[[118 137 135 136 132 127 142 156]
 [114 151 129 129 125 123 132 144]]
->
[[118 114]
 [137 151]
 [135 129]
 [136 129]
 [132 125]
 [127 123]
 [142 132]
 [156 144]]

[[135 122 136 121 122 129 130 121 119 131]
 [134 101 125 117 104 132 136 121 135 126]]
->
[[135 134]
 [122 101]
 [136 125]
 [121 117]
 [122 104]
 [129 132]
 [130 136]
 [121 121]
 [119 135]
 [131 126]]

[[125 127 136 128 133 124 128 128]
 [120 128 132 129 129 135 130 130]
 [114 127 127 130 132 136 129 129]
 [120 123 140 128 140 120 127 127]
 [136 116 143 123 145 102 123 124]
 [113 137 138 133 122 140 135 133]]
->
[[125 120 114 120 136 113]
 [127 128 127 123 116 137]
 [136 132 127 140 143 138]
 [128 129 130 128 123 133]
 [133 129 132 140 145 122]
 [124 135 136 120 102 140]
 [128 130 129 127 123 135]
 [128 130 129 127 124 133]]

[[131 121 127 127 145 110 136 124 109 124 140 144]
 [133 107 131 133 131 131 153 137 130 133 115 130]
 [128 122 126 128 154 139 132 125 101 128 130 111]]
->
[[131 133 128]
 [121 107 122]
 [127 131 126]
 [127 133 128]
 [145 131 154]
 [110 131 139]
 [136 153 132]
 [124 137 125]
 [109 130 101]
 [124 133 128]
 [140 115 130]
 [144 130 111]]

[[124 109 119 133 154 147 103 130]
 [125 109 119 134 154 147 103 129]]
->
[[124 125]
 [109 109]
 [119 119]
 [133 134]
 [154 154]
 [147 147]
 [103 103]
 [130 129]]

[[139 126 137 109 125 118 130 117 143]
 [143 124 142 101 122 114 130 112 148]
 [113 134 117 155 135 140 126 142 108]
 [112 132 114 156 134 143 126 145 108]
 [120 130 125 141 131 131 128 133 117]
 [145 123 139 100 123 115 129 113 150]
 [136 125 135 113 124 120 129 119 138]
 [114 132 117 153 135 139 126 142 110]
 [133 125 133 119 127 122 129 120 134]]
->
[[139 143 113 112 120 145 136 114 133]
 [126 124 134 132 130 123 125 132 125]
 [137 142 117 114 125 139 135 117 133]
 [109 101 155 156 141 100 113 153 119]
 [125 122 135 134 131 123 124 135 127]
 [118 114 140 143 131 115 120 139 122]
 [130 130 126 126 128 129 129 126 129]
 [117 112 142 145 133 113 119 142 120]
 [143 148 108 108 117 150 138 110 134]]

[[125 107 137 135]
 [127 112 130 118]
 [133 140 130 132]
 [133 132 128 121]
 [108 119 125 129]
 [110 118 131 127]
 [145 137 128 130]
 [133 118 132 135]]
->
[[125 127 133 133 108 110 145 133]
 [107 112 140 132 119 118 137 118]
 [137 130 130 128 125 131 128 132]
 [135 118 132 121 129 127 130 135]]

[[123 124 132]
 [145 131 126]
 [115 112 104]
 [128 144 117]
 [133 113 127]
 [126 128 150]
 [130 114 130]
 [134 118 127]
 [123 112 123]
 [115 125 120]
 [113 135 116]
 [153 128 117]]
->
[[123 145 115 128 133 126 130 134 123 115 113 153]
 [124 131 112 144 113 128 114 118 112 125 135 128]
 [132 126 104 117 127 150 130 127 123 120 116 117]]

[[127 125 129 123 115 105]
 [126 125 130 127 118 137]
 [131 135 127 124 124 130]
 [127 136 134 126 120 122]
 [129 129 136 124 137 117]
 [131 123 130 126 121 123]
 [130 128 130 125 124 118]
 [130 133 126 127 134 119]
 [124 125 127 136 126 128]
 [121 127 129 127 121 132]]
->
[[127 126 131 127 129 131 130 130 124 121]
 [125 125 135 136 129 123 128 133 125 127]
 [129 130 127 134 136 130 130 126 127 129]
 [123 127 124 126 124 126 125 127 136 127]
 [115 118 124 120 137 121 124 134 126 121]
 [105 137 130 122 117 123 118 119 128 132]]
---
[[140 113 118 142 120]
 [136 104 113 142 115]
 [128 144 145 110 147]
 [111 149 148 118 141]
 [129 132 135 111 145]]
->
[[140 113]
 [136 104]
 [128 144]]

[[145 144 129 102]
 [133 144 154 143]
 [130 142 154 149]
 [142 142 129 108]
 [136 147 154 143]]
->
[[145 144]
 [133 144]
 [130 142]]

[[139 111]
 [126 128]
 [106 135]
 [106 135]
 [138 126]]
->
[[139 111]
 [126 128]
 [106 135]]

[[113 135 140 130]
 [120 129 139 131]
 [107 127 131 125]]
->
[[113 135]
 [120 129]
 [107 127]]

[[133 105 126]
 [137 119 122]
 [151 122 124]
 [134 115 127]]
->
[[133 105]
 [137 119]
 [151 122]]

[[110 121]
 [113 151]
 [124 119]
 [150 138]]
->
[[110 121]
 [113 151]
 [124 119]]
---
[[133 148 124 132 127 154 133 129 147]
 [122 140 134 124 151 134 114 140 134]
 [126 137 131 134 141 140 113 142 146]
 [131 135 125 146 123 149 122 138 158]
 [118 105 119 116 120 126 112 131 127]
 [137 143 122 121 118 121 144 115 116]]
->
[[122 140 134 124 151 134 114 140 134]
 [126 137 131 134 141 140 113 142 146]
 [131 135 125 146 123 149 122 138 158]
 [133 148 124 132 127 154 133 129 147]
 [137 143 122 121 118 121 144 115 116]
 [118 105 119 116 120 126 112 131 127]]

[[151 135 116 132 149 143 113 145 143 120 130 138 139 148 130]
 [144 133 124 114 133  99 126 115 132 130 119 101 132 133 134]
 [154 135 113 130 149 135 113 144 144 124 127 137 140 148 131]
 [103 119 144 133 109 116 126 103 123 121 125 113 109 126 130]
 [154 133 114 122 142 117 117 136 144 130 123 128 140 146 133]]
->
[[103 119 144 133 109 116 126 103 123 121 125 113 109 126 130]
 [144 133 124 114 133  99 126 115 132 130 119 101 132 133 134]
 [151 135 116 132 149 143 113 145 143 120 130 138 139 148 130]
 [154 133 114 122 142 117 117 136 144 130 123 128 140 146 133]
 [154 135 113 130 149 135 113 144 144 124 127 137 140 148 131]]

[[137 133 151 157 134]
 [146 142 146 143 112]
 [115 122 142 133 152]
 [110 145 132 135 155]
 [137 143 154 147 131]]
->
[[137 143 154 147 131]
 [137 133 151 157 134]
 [146 142 146 143 112]
 [115 122 142 133 152]
 [110 145 132 135 155]]

[[141 144 153 126 123 135 126 136 131 119 125]
 [133 128 137 119 112 144 118 140 147 121 130]
 [130 127 123 130 121 121 118 136 148 120 150]
 [137 147 138 145 130 120 130 119 129 132 117]]
->
[[141 144 153 126 123 135 126 136 131 119 125]
 [137 147 138 145 130 120 130 119 129 132 117]
 [133 128 137 119 112 144 118 140 147 121 130]
 [130 127 123 130 121 121 118 136 148 120 150]]

[[137 129 128 140 134 110 106 127 145 149 137 114]
 [137 131 126 129 138 141 130 112 104 111 127 141]
 [137 126 139 127 104 131 149 137 106 119 142 129]
 [137 133 129 126 129 135 140 140 132 120 108 104]
 [137 127 135 138 109 112 140 149 135 107 113 141]]
->
[[137 126 139 127 104 131 149 137 106 119 142 129]
 [137 127 135 138 109 112 140 149 135 107 113 141]
 [137 133 129 126 129 135 140 140 132 120 108 104]
 [137 129 128 140 134 110 106 127 145 149 137 114]
 [137 131 126 129 138 141 130 112 104 111 127 141]]

[[117 124 141 120 119 125 124 125 119]
 [126 153 117 145 133 116 152 120 129]
 [114 137 118 121 129 135 136 141 129]
 [141 113 113 118 140 138 122 136 141]]
->
[[117 124 141 120 119 125 124 125 119]
 [114 137 118 121 129 135 136 141 129]
 [126 153 117 145 133 116 152 120 129]
 [141 113 113 118 140 138 122 136 141]]

[[116 115 124 126 120 116 126 116 124 118 130 119 123 126 118]
 [125 121 132 131 120 122 128 120 132 123 134 124 130 127 123]
 [107 106 121 125 118 107 127 108 120 109 133 111 120 126 110]
 [137 138 131 129 134 137 130 136 130 134 126 134 132 130 135]
 [119 117 125 127 120 118 126 118 126 120 130 121 124 126 120]]
->
[[125 121 132 131 120 122 128 120 132 123 134 124 130 127 123]
 [137 138 131 129 134 137 130 136 130 134 126 134 132 130 135]
 [119 117 125 127 120 118 126 118 126 120 130 121 124 126 120]
 [116 115 124 126 120 116 126 116 124 118 130 119 123 126 118]
 [107 106 121 125 118 107 127 108 120 109 133 111 120 126 110]]
